Rotation paths and how fast each direction turns (degrees each step)
Each turn is a multiple of 5 degrees from 10 to 175, or 0.
Each row of a path follows its step; steps can be skipped.
Rotation 1:
step 0: 10,20,-5,3,5,27,4,-51,36,33,28,19,-6,-32,-7,13,32,60,-52,-7,-29,-7,-8,44,-36,-8,-41
step 1: 5,-28,10,9,-11,5,21,-21,16,-17,-59,9,-6,21,69,-33,1,-2,-37,-52,-6,-19,-6,21,-3,53,-38
step 2: -21,68,32,-11,-48,53,-4,-9,-24,-31,9,-8,-2,-18,10,5,-20,37,-39,-33,28,-26,-15,-15,38,20,18
step 3: 87,28,1,13,-28,-7,-33,-18,-20,23,-3,-33,-5,5,-24,23,-13,19,-1,-10,-51,-14,-6,31,8,59,-2
step 4: 49,-17,-23,8,-18,-11,13,-7,-38,-26,22,24,0,-5,76,17,11,-19,19,-57,-32,9,-10,-41,24,0,38
step 5: -5,13,12,-17,-8,8,6,-33,-47,8,9,54,54,-44,-47,23,32,15,-19,-17,-5,40,-18,12,-6,11,55
step 6: 56,-57,36,35,17,8,2,12,-4,13,-66,41,-23,-7,-14,-19,15,-8,-11,36,-27,8,-16,0,35,34,23
step 7: 9,22,-27,-37,15,19,35,12,-5,15,-17,-9,-26,-26,40,11,33,-5,-18,39,43,0,-42,-48,43,-7,52
step 8: 9,38,-54,17,3,25,-4,3,-24,78,-15,4,20,40,-43,-8,15,-10,-5,21,20,51,-8,-5,-10,40,-6
-4,-3,0,11,7,-3,-6,1,-9,-1,-4,10,-10,-1,10,-1,-10,16,-5,-11,3,-15,6,-35,8,-21,3	145
-19,-3,4,-12,10,4,5,-11,1,-9,-20,-5,-11,-2,-2,-12,-2,3,-19,16,5,-10,-2,2,23,17,-2	70
8,-2,-15,9,-10,-30,11,11,15,-11,-11,2,-17,-20,3,-7,-1,-9,3,-8,0,-5,-9,1,-1,6,-4	130
6,0,35,3,-8,6,-9,15,0,-8,-14,-9,-4,-2,-8,7,0,-5,1,5,14,-14,-15,-4,-15,-1,7	90
-5,17,-5,-7,3,1,-6,9,-4,-4,22,4,7,-15,0,-10,14,-4,-11,3,2,-18,-19,12,11,-20,3	145
10,-4,-8,12,-5,6,-9,-21,-6,4,-3,-1,0,-2,-8,-32,4,1,11,13,-7,-19,3,-1,-18,2,3	135
19,8,-4,0,16,-4,13,-17,10,-13,-2,-9,-2,16,10,17,10,-9,-13,13,-12,-9,-5,-7,-9,-11,1	110
Rotation 2:
step 0: -16,7,-21,-17,-49,30,9,23,29,32,40,62,-4,8,-21,7,-4,-36,-6,26,-40,-27,-4,-25,-34,20,-40
step 1: 8,36,7,-29,-50,-7,36,-20,7,21,-2,17,-2,23,15,-40,36,7,7,0,-43,66,-5,-55,-28,-5,-8
step 2: 27,39,-1,47,-18,-2,39,-52,22,-25,-45,27,-12,9,-42,-38,18,-8,-12,48,-5,23,-18,26,-4,-19,11
step 3: 20,11,10,76,1,20,-52,7,10,12,18,1,-17,-8,-42,-20,31,34,-27,0,-4,26,-54,16,-9,14,-40
step 4: 16,-2,-10,14,-15,44,-13,-13,30,-48,65,-5,-39,-3,15,16,49,8,-18,5,33,10,-30,-47,29,21,3
step 5: -56,-15,-20,-50,-36,-6,-8,-3,19,-19,46,5,-23,-28,-45,-20,19,7,40,59,5,8,-25,0,30,-2,4
step 6: 1,-45,-54,-12,-9,12,4,-18,-2,25,8,38,2,-20,-67,-52,13,-19,0,-19,-47,2,18,-45,12,-3,-15
step 7: -6,7,-33,21,-25,52,54,-7,1,13,30,36,20,36,-5,-3,-1,-8,-2,15,-27,8,-20,-24,-56,-48,-34
step 8: 30,58,16,-17,-26,29,14,-14,40,30,-1,1,14,-2,-7,-52,25,28,-14,44,-1,27,-14,-13,-61,33,3
3,6,4,16,8,-1,-5,3,26,3,-11,-22,-8,14,2,8,11,-1,-10,12,-16,15,11,8,-2,-4,5	55
8,-3,-18,-10,-20,-20,5,14,6,6,6,-7,5,5,1,-5,-14,-2,-13,5,-17,-11,1,-11,10,-19,-1	60
-6,11,-2,-24,5,-6,0,4,8,-2,-6,4,20,-2,13,4,27,-2,-13,8,17,6,0,-2,8,-2,-18	100
-1,-7,-3,6,-2,7,18,-7,-8,-19,10,-4,-2,10,24,1,10,0,3,-21,-2,15,0,-7,6,-22,5	130
17,-5,1,-9,-2,19,-8,-3,11,0,-15,4,-11,-13,5,-18,-4,-9,-19,-10,12,-1,15,-11,3,-3,15	160
-2,-4,20,-10,-1,6,5,4,-2,-9,-25,0,-5,18,-22,2,1,8,10,-3,-5,-5,0,-18,12,-11,-12	80
26,-5,-10,-2,15,-9,13,-20,-6,-4,7,6,-1,12,-4,11,7,8,-7,7,-3,-8,14,-10,8,19,4	155
Rotation 3:
step 0: -2,-37,26,-28,7,-43,-18,8,27,-32,72,-1,-32,-39,-42,13,8,-33,-44,6,-35,21,30,-33,-18,-20,-39
step 1: 15,3,22,-10,-6,1,37,3,41,11,76,-44,-30,-3,28,15,33,21,-13,-44,-31,3,10,41,-2,21,-68
step 2: 0,-16,-21,10,-12,2,33,69,44,0,74,2,34,-59,4,20,24,-12,-44,24,-34,-25,12,10,11,0,19
step 3: -25,-26,-20,-3,-4,-23,18,41,10,-27,52,-52,4,-36,11,-10,-10,15,-39,-36,8,8,-41,-54,-46,35,-47
step 4: -21,-33,-6,-27,24,-7,64,23,58,39,20,-31,-18,-10,31,4,6,-4,-19,24,-47,58,28,-7,-47,21,8
step 5: -33,-38,15,-7,-18,-59,5,35,3,-28,17,5,9,-85,7,5,-5,-14,-22,10,-23,41,41,25,-1,19,-61
step 6: -36,4,37,26,10,-11,18,30,27,26,50,-48,-45,-17,-7,40,41,-10,-19,25,9,-4,-5,14,-52,-9,-66
step 7: 3,-54,12,-3,46,-11,12,18,37,-16,71,-5,49,-22,-27,9,46,-9,-14,-22,-36,-4,20,47,-46,28,1
step 8: 48,-11,-10,34,11,-14,30,53,4,-16,51,-44,23,-30,22,18,27,-7,-29,7,6,63,-32,-13,9,21,-54
-2,9,15,-15,9,7,9,5,17,11,-10,-25,-6,5,-14,-1,-3,16,18,-8,2,-9,-3,-8,1,-1,-11	135
4,-20,-11,0,3,-13,-13,-7,2,-14,-10,8,16,-8,-1,4,-3,21,3,-18,0,-10,9,-8,1,-1,-22	155
-21,-12,-8,-6,-2,9,-11,19,-14,-2,8,-9,14,15,-3,3,8,5,-1,8,12,-23,-6,5,-14,-2,6	90
-5,1,15,-26,-2,-13,-12,-1,-4,-10,3,0,8,-15,-11,7,-9,-13,3,-13,-2,0,-15,7,8,18,15	155
7,10,13,5,4,-8,-7,-5,4,4,22,13,-2,-2,-4,-4,27,-7,13,-9,4,-20,0,15,4,-13,-9	65
Rotation 4:
step 0: 31,-3,18,45,13,-23,-7,-67,-19,-1,12,2,46,-13,23,-38,-54,-15,23,-14,12,36,-27,-38,1,4,29
step 1: -9,49,-35,3,-17,-55,-22,-18,1,-20,31,16,-32,-35,7,-38,7,7,-16,34,47,9,-13,28,-2,-46,-44
step 2: 44,-18,-39,44,-37,25,8,-26,-6,-14,27,-19,-17,32,-41,-45,-13,17,16,5,34,19,-28,-36,-14,24,39
step 3: -18,52,-41,-1,-21,22,-4,-20,42,17,27,44,17,-21,-25,-30,-40,-18,-8,-47,11,7,8,14,-16,-55,-29
step 4: 12,-12,-10,63,20,32,-4,-3,-4,25,-17,8,-26,-52,-22,-57,-15,2,-1,42,47,5,36,-7,-5,16,42
step 5: 23,37,-36,-4,-11,-39,-50,-54,-8,5,16,45,16,4,-51,-20,-14,-19,44,-3,-29,-4,37,9,31,-7,-5
step 6: 34,-8,4,16,37,27,-50,-21,-3,0,10,-9,-39,-26,-6,-66,-24,8,-13,-4,10,-6,-53,60,-25,7,12
step 7: 21,46,-30,-8,-42,-30,-46,-13,50,22,-5,38,-36,-11,-25,17,4,49,26,-24,23,12,6,-19,-4,19,34
step 8: 18,-13,-15,59,2,10,-34,18,-11,29,45,31,35,5,15,-19,-77,23,-36,-11,-9,-11,-12,27,-13,-4,29
9,8,-17,-4,-8,-1,4,-21,6,8,13,-20,-19,7,17,11,3,14,-4,-1,-1,-3,-17,11,3,7,-3	70
-19,2,-1,-5,7,-2,-14,0,-9,3,8,-9,-4,4,15,-16,3,-3,-18,-4,4,-11,16,8,-30,-3,-5	145
-2,3,-1,18,0,-16,-2,-7,-11,17,0,-7,11,-14,5,12,-10,-1,-13,25,-8,10,16,-1,8,4,-8	90
-3,-2,3,8,-11,-24,4,11,-4,-14,-1,5,17,11,22,-2,0,16,-3,-6,16,18,-12,4,-3,-4,5	40
-4,-5,-3,-4,3,-12,10,11,-8,7,-11,-7,-11,-20,-1,-4,-24,-13,0,-21,8,-1,-14,11,2,3,-19	135
6,12,10,-14,2,2,13,0,-11,-3,7,18,-12,-21,2,15,7,4,-2,11,26,0,6,2,-10,9,8	125
Rotation 5:
step 0: -5,-14,-26,-11,20,35,-38,2,-18,-51,-27,32,-8,-4,20,-35,9,7,-1,25,-55,-35,-20,-7,-2,-3,26
step 1: -16,-32,-44,-16,25,1,-38,21,25,-7,-31,-30,13,15,-11,-52,3,-21,13,14,-28,-9,-49,15,-19,26,0
step 2: 18,-11,-27,-40,4,-22,-48,10,-14,-1,21,-30,31,-5,12,-53,20,-11,-10,-30,15,-47,-17,29,-10,14,-21
step 3: 31,-22,-28,1,14,10,-26,2,10,-26,10,-11,17,-12,-40,-26,1,36,-46,-42,2,-43,18,46,11,-11,17
step 4: 11,-4,6,16,40,-25,-53,-7,17,-50,-33,3,15,19,-45,-12,-12,10,12,-29,32,-3,5,26,27,-8,27
step 5: -3,15,15,-19,42,7,-58,16,-42,-43,-19,32,-1,33,3,-14,3,15,21,15,17,-49,3,-5,24,7,20
step 6: -18,-28,-38,-2,54,43,-30,-1,-33,-15,-17,11,-7,-1,0,-23,7,21,15,13,-45,-26,-37,0,4,16,28
step 7: -18,-27,-48,-34,22,4,-45,15,-6,-36,-11,-28,1,-9,-1,-34,0,-30,21,-23,-12,12,-37,9,-22,38,-15
step 8: 16,-25,-27,-45,-4,-10,-46,30,-1,-2,23,-12,3,11,-1,-21,13,13,-2,-37,-1,-54,6,48,-34,23,-14
-3,2,-12,-14,1,-22,-7,8,29,-5,-15,2,-13,9,-7,6,-18,-14,5,6,5,9,6,-2,-2,6,-1	115
20,-4,0,17,11,-16,2,-3,-2,1,9,-6,-2,0,-12,1,-13,6,-12,7,24,-9,0,-5,25,-6,-9	55
-4,15,-9,4,-8,-11,25,0,6,0,-1,-12,-6,-2,-9,-14,12,-7,2,-20,8,-17,10,19,-1,0,5	60
8,0,22,4,-16,-2,-7,-6,4,-16,4,-7,-14,4,-15,-3,-2,7,23,14,-7,-10,-1,2,-8,-21,6	70
-1,-3,12,-8,-4,-14,9,6,-8,-21,-1,-10,26,1,5,1,5,-9,21,-9,14,12,-13,-6,7,5,-7	130
